One turning vector, and how many steps it has turned:
The counts run from 0 to 165.
[  2  18   4  16   0  -2 -12   9   3  -7   7   6  -6   0 -16   1  -7   2
 -28   2   2  22 -19   0  29  -9  12 -11  -4 -21  24 -17   7  13  -8  11
   2]
106
[-10  16   6  18  -1   0 -16  -2   2  19   2  15  23 -18  -4  11   3  -7
  -1   9  24  13 -18   5  30   4   9 -21 -10 -15  18 -14  -2   1  15  -3
   7]
113
[ 21   7   0 -11  12   5  24  15  11   1  17 -25 -13   3  -8   5  15  11
  13   4   9  -8  10  -1  -5  16 -16 -30   0 -13  -2   1  -7  18  -5 -10
 -14]
17
[ 16 -17 -17  -1  10  20  -4  20   1   8 -18   8   7  -9 -12  -9   9   0
  -8   1  -5  18  10  -7  -8   7 -30  -3  26   3  12  -6 -12  18  -2 -11
 -13]
153
[ -4  -5   1  16  -1  25  -2  12  18  16  13  11  19  -3 -11 -14   9  -1
  18  -3  -6 -14  -6  10  11 -10  -9  12  -1  12  13 -28  11 -12 -14   8
  11]
91
[  3  11  -3  12  -6   0   5   6 -18  14 -11   3  27   6  16  17  -1   2
 -18   2 -16   1 -26  14 -15  -4  -5  -4   5   8  -6  24  -2   6   4 -32
 -15]
134
[ -4   5  -8  17   8  24 -22  17   1  13  11  15   2   5 -16  -6  -2   1
  -7  -2   1  20 -11  -9  26   4  -4   4   7  -6  32 -15  13  13  -4  12
   7]
102
[ 13 -20   5   3  11 -11  -4  14   9   9 -29  11  14 -22 -20  -4   9   4
   3   4  16  12  -5  12 -13  12  -4  -4  12 -25  15   1 -21   3   2  -4
  14]
164
[ -1   5   8   6   0  24  -6  20  -6   1 -12 -21  -3 -14  -9  14  -6  21
  11  -1   2   5  -1  28 -11  30  11  -6  -4  -7  -7  -8   2  -2 -15   9
   7]
29
[-19  12   3   1  -1  11 -17  -6  -7  21  -2 -14  14  -3  19  14   6   5
  17 -11   6   7  -6  -6  26  -1   2 -37  -7   0  -8  -6   5   8  19  12
   6]
121
[  1   6  11  17   8  12  -8  13   1  -2  -2  17  20   1 -10 -26  10  -2
 -17  -9  -3 -22 -23  20  -4  -3  -8  15   5 -10 -10 -13   2 -27 -17   0
  12]
84
[ 15   4  -2 -13 -24   9   9   1  10  -1 -22 -14  -5 -16 -22  21   5  15
   9   9  -4  -8 -18  37  -8  -6  11   3  -5  -6   4 -11  -6  -7  -5   7
   3]
36
[ 13  -9  -5   3  11  -8   4  21   9  -9 -21   2 -17 -12 -17 -14  -4  10
 -20   0  -8  19   3   4  -5  14 -14 -11  17 -23   7  -7 -14  19 -12   0
 -10]
157
[ 10   9  -6  15   7  -4   0  11   2   2  16  21  -3   3 -17   6  -5   2
 -24  10   1  16 -25  -2  23   0   1   0   1 -16  38  -4   4  16  -7 -10
  -2]
105
[  0 -23   5   4  19  -1  -9  -1  -4   3 -19  -1  11  -4  -9 -15  -4   7
   9 -17  13  35  24   4 -11  16   8   3   9 -20   4  -1 -21   1  -5 -13
  15]
162
[ -6   1  -2   9   1  20  -7   8   9   3  19  -6 -13   9 -17 -11  -3   2
   0 -12 -15  13   5  -6  29 -10  -5   0   1  -3  12 -30  18  10 -13  19
   8]
99
[ -3  13   9   7   3 -14   6 -17  -4   6  13   3  12   0  -4  19   0   3
  -1  -1  19  10 -11  -1  26 -17  16 -19 -19 -16  13   6 -10   9  17 -24
  13]
115
[ -7  -4   8  17  20   7  -4   4 -11   1  11  17  21  14   2  -8   1   3
  -4 -20  -4 -15  -4   6  -3   8   0  28   1   7  -9   5  -6 -18 -16 -18
  18]
82
[  5  -8 -10 -25 -15  34  -8 -12 -12   0 -12 -12   7  -3 -12  21  -1   4
  24 -12  -5  10   7   3  -2 -22  16  20   1  17  -2  -9  -2  -8   3  11
  11]
41
[ -7   3  10  18  -4   3   1   2  18  -3  13  -3   1   3 -14 -23   1   2
   6 -15 -16 -18  -1  22  10 -12  -6   7  -3  -2 -10 -33   9 -22 -18  12
  11]
88
[-20  -6  -2  10  -2  -4  -4 -16   2 -12 -21  11 -10  14   7  19  -7  -9
   7   1   7   9  22  -6   7   1  14   5  -2 -17 -18 -21 -17 -19   0  18
 -16]
59
[-15   1  -6  10 -10 -12   5  -3   8  -7 -23  17 -22   4  -2  32   3  -7
  -1  13   0   3   6  -3  10   9   2  -2   1 -28 -10 -15 -15 -17  -2  17
 -24]
58
[ -2  -1  -2  -1   4 -14  10  -3  16  -3 -19  27   4   2  -4  15  26  -8
   1  10  11 -23  -3  -4   9  -5 -14  -7   4 -15 -13  -7 -28 -14  12   6
 -15]
65
[-13   2  -6   2  12   0   4   4   7   0  -9  13 -13  12   5  10  20   2
  18  -6  -4 -29  13 -12  13  12 -22 -10   7  -7 -22  -9  -9 -12   6  23
  -4]
69
[ -2   4   0  20 -20  -6  19   6  10   9 -14  -9   2  -1   6  10  -4   6
  -1   5 -29  -2  -6  28  -7  -4  -7 -16  -3   2 -14  -2   2  -5  -5 -27
 -28]
138
[  6   1   6  14  10   5  -5  21   2  11  -2  15  13   1   9  -9   7 -31
 -16  15   4  14 -13  12 -27   6   4 -11  10 -23  12 -12  -4   3  -4  -7
 -31]
3
[-18   7   4  12   1   3   3   2 -16  21   0 -16   0  18  26  23  -6  10
   3  -8 -30   1  -7  -6  -1  11  -4 -13  -7  10 -13  22   7  14   1 -24
  -9]
130
[  4  14   7  10 -11  -3   0  -5 -16  -9 -18 -12  15   1  10   0  -4   1
 -25 -14 -15   7 -10  26 -12 -18   3 -14  -2 -11 -23  -5  -3  -5   2 -20
 -19]
136
[  8  -2   1   0  -3  26  -3  14  -5  10 -14  -5  15 -19 -14  22  -1  20
  13   9  10  -3 -16  28 -18  19  10  10  -3   6   5   6  -8 -10  -1  -5
  11]
32
[-14 -12  -8  12   4  -6   7  -5   5   3 -10  33   5   7   5  33  11 -15
  14  11  11  -3  13  -5   6  16  -3   8   2  -8  -5  -4 -21 -21   8   1
 -12]
61
[ 14  -6   2 -10  17  16   7  -2  -2   6  21 -10  23   3   3  -9  10 -16
  17  -3  27  11  19  -1 -13   0  -2 -14   0 -12   0 -11 -10   3   6 -18
 -14]
12
[  5 -15 -15  -1   0  20   0  11   5   3 -18  -8  -6  -5  -8 -16   5   4
   5 -14 -19  21  24   2   2  -3 -28 -13  15   3  -3 -17   2  13  -7  -1
 -16]
150
[ 24   4   2  -9  16  11  12  20   8   5   8  -8  10 -11 -10  -2  23  -8
   6   9  24  -6  -6   3  -4   1 -16 -30   6 -19   5 -10 -11  11   9  -2
 -13]
14
[  3   4   9  11   8   0  11  12  20   3   1 -10 -12  -1   1  -5   4 -23
  -1   6   4   5   9  14 -13   2   1 -25  -3 -33  -2 -25  -5   1  -7   1
 -33]
7
[ -6  19   0  -4   1   7 -12   8 -16  11 -10   0  14  -7  10  15  17   3
  -8   4   2  -6 -31  -3  12  -9 -11 -36   0  -3  -9  10   4  14  21   3
  -4]
124
[ -1  11  -2   4   7   4  -5  -1  -7  22   3   0  21   1  14  27  13   8
   9   1   0  -9 -21 -15  14  -6  -3 -26   0   9   1  21   3  15  24 -17
   3]
123
[ -4 -12 -16   0  -5  15  -3   1  -5   3 -16  19 -18  13  -3  40  -5   1
   6   8 -13  15  -1 -17  -4  15   3  23  11   4   9  -2  -7   3  -4  13
 -10]
50
[ 17 -10 -14  -2  -9   7  22  -1   9   7 -14   3  18  -8  -4  -2  12  -3
  -7   4 -10   3  -4   6  -7 -25 -22  -8   7   7   2   2 -11   7   2 -35
 -23]
145
[  3  -9 -10 -10 -21  22  10   0  14  12 -16 -14  -6  -4 -17  34   3  14
  31   6 -13   0  -1  13  -6  -3   5   9  -6  19  10  -6  -3  -7  -8  -3
   5]
39
[-15   9  -2  21  -2  16 -10  15 -14  19 -15  -6  11   1  28  20  -3  11
  -3   0 -23   3 -16   6  -4  15  -7 -15   1  13 -15   9   8  12   3  -9
 -19]
131
[ 10  11   0  -4  -3  15  -4  10  13  -6  13   5   7  -3 -20 -20   9  -6
 -10  -2  -4  -8 -17   0  20 -29 -13   0  10  -5  20 -26  10  -1  -6  10
   8]
95
[  9   5  12   5   7   4  -3   2   0  -5   0  -3  10   7   7 -16   0 -28
 -20   0   9  19   1  11 -23  -9  10 -16   1 -32  -3 -18  -4   1  -2  -7
 -25]
4
[ -3  18   3   9  -6 -19  10  -9  12  10   3   3   3  -9  -7  22   4   6
   2  11   8   1 -23   3  29  -9   6 -30 -14 -11  12   1  -4  11  18  -8
   0]
116
[-10  21   8   1  -7  -8  -3 -11   8   6  -1  -9  -3  -9  -4  16   9   7
   0   1   6   3 -14   6  29 -13   6 -42 -13 -19   1 -13   0   6  17   8
  -1]
117
[ -2 -10   7  10  15  12  -6   3  -9  10   6  -2  12  20  20  -8  -6 -27
  -6 -11  -6  26  11  -5 -23   2  14   1   1 -16   4  -4   0   4  -3 -13
 -19]
1
[-17  -1  -1  -2  15   6  -3   0  -5  -5  -3  11  -1  17  11  -2  15  -3
  19 -20   1 -17  22 -17  14   6 -16  -3  14  -5 -34  -8  -9 -14  12  27
   6]
70
[  2   9  10   4  15  -7   6  18   1 -11   2  17  -8  15  -2   0  15  13
 -19  -5 -15 -36 -15  -3   0   9 -23   3  14 -14 -18   5  -8  -5  -9   7
   0]
76
